128 stands for zero in the data rows.
Some points, each followed by its number:
[194 165  92 104 112 105 179 161 108 139 163 195  77  86 136  89 105 151
 123 117 138  82 167 140] 0
[118 138 103 128  96 117 126 145 107 125 130 105 133  96 124 104 136 154
 124 138 131 108 148 120] 1
[133 124 129 133 144 128 121 128 127 151 125 125 127 130 133 136 126 128
 126 132 126 138 117 128] 2
[126 123 105 111 125 139 125 127 121  96 144 137 119 115 135 114 120 135
 124 134 129 117 131 124] 3
[159 123 150 151 161 157 184  84 113 240 117 143 112  96 104 138 119 158
 146  84 109 103  99 199] 4
[110 118 137 142 115 139 132 129 109 141 144 127 132 129 138 120 123 120
 139 124 111 125 132 134] 5
[157 163 107 141  69 124 126 164 106  43 160 136 120 138 129  91 133 150
 129 111 148 105 148 136] 6
[144 147 102 100 102 107 128 144 115 103 143 115 117 149 146 106 117 143
 122 159 136 119 151 150] 7
[131 119 124 128 156 138 138 111 130 148 127 134 124 152 130 150 129 133
 115 103 138 140 104 123] 8
[119 129 114 114 112 122 117 159 121  99 149 118 137 130 140 101 140 127
 127 142 137 129 136  94] 9
[ 91  91 160 136 155 146 119 112 170 170 131 128 161 129 148 154 151 102
 122 117  83 130 130 139] 10
[136 130 121 129 128 130 121 127 129 110 114 115 119 141 126 138 124 128
 119 120 137 127 113 132] 11
[133 130 126 127 120 119 133 126 124 128 138 130 127 112 120 125 131 131
 124 121 128 133 139 128] 12
[164 174 104  93  63 123 110 153  88   0 126 122 101 229 158 104 115 164
 110 146 201 117 130 104] 13
[122 121 124 112 118 111 106 129 121 106 129 129 119 155 137 144 148 126
 129 132 138 131 117 123] 14
[ 77 106 167 166 152 123 142 136 167 181 119  70 156  92 111 163 132 107
 134 106  81 148 110  95] 15
[135 124 111 106 129 159 134  88 125 148 130 158 102 168 139 155 117 161
 108  95 146 111 102 170] 16
[ 91 115 142 162  65  98 120 196 116 129 112 103 165  45 135 103 155  89
 133 177  65 142 194 120] 17
[141 168 124 105 115 128 115 110  93  70 143 137  90 165 135 147 121 153
 135 121 161  86 131 158] 18
[166 120 148 149 174 156 155  81 101 218 133 125 130 106 107 171  99 152
 129  83 107  97  98 192] 19
[144 124 148 140 150 134 141 108 106 202 127 122 110 122 114 155 108 134
 132  93 125 104 107 164] 20
[168 113 114 124 161 156 135  97 134 135 144 165  78 164 138 165 131 128
 120  93 175 125  68 150] 21
[143  87 128 142 225 187 148  91 157 224 112 157  97 140  90 147 124 110
 139  72 158 151  76 159] 22
New points follow, each followed by the numbers of its three nearest points above by angle, seen from the average point of the numbered points, nearest first.
[ 82 115 159 139 117  84 125 135 133 149 125 101 156 104 165 127 150 112
 119 156  83 117 175 115] 17 5 10
[133 125 143 135 130 148 130 128 145 137 123 134 133 122 130 114 126 115
 123 126 121 109 130 112] 10 15 17
[116 116 132 135 152 146 148  93 133 155 123 117 117 147 124 151 124 120
 116  97 141 151  91 132] 8 22 21
[ 95 110 138 141 132  94 113 150 147 128 132 125 153  81 120 125 139 131
 119 135 104 147 152 137] 17 12 15
[141 120  99  93 112 137 102 130 142  90 125 168 138 168 145 109 108 132
 114 144 152 147 125 110] 13 3 14
[118 127 139 160  92 115 151 144 104 159 131  89 153  67 116 105 119 128
 128 138  65 110 175 138] 17 1 5
[140 126 121 111 177 152 149 110 138 148 134 162  94 154 104 123 135 130
 131 116 149 149  95 124] 22 21 8
[131 130 135 127 131 135 127 119 129 135 130 140 129 123 123 134 125 135
 125 116 127 118 132 129] 10 12 15
[174 104 148 130 136 141  83 184 158 114 144 161 167 105 145 106 140  69
 115 192  90 151 176  98] 17 9 12
[ 97 124 126 129 131 126 126 127 144 128 126 103 148 126 124 126 145 131
 132 125 120 127 139 120] 15 10 17
[114 131 136 145  73  94 162 153 103 116 125 119 129 100 106 120 117 141
 140 149  85 140 193 127] 17 12 1
[158 125 148  92 202 164 128  81 158 182 131 154  91 147 114 155 113 121
 134 105 139 151  88 134] 22 8 21
[132 145 117 106 101 142 113 128 122  73 132 139 110 159 148 111 134 135
 125 142 145 125 136 127] 13 6 7
[110 133 132 149 117 124 123 132 138 124 129 124 137 106 125 114 142 129
 134 140 109 134 145 105] 17 12 9
[131 126 125 157 163 160 146 106 143 161 108 141 145 139 118 153 122 121
 134 110 145 117 105 156] 22 19 8
[121 133 133 138 124 119 114 131 120 131 126 120 133 114 121 117 133 130
 129 133 118 130 143 119] 17 12 1
[130 120 134 144 144 123 127 145 133 132 119 133 146 108 131 133 129 122
 121 142 126 136 144 107] 17 2 12
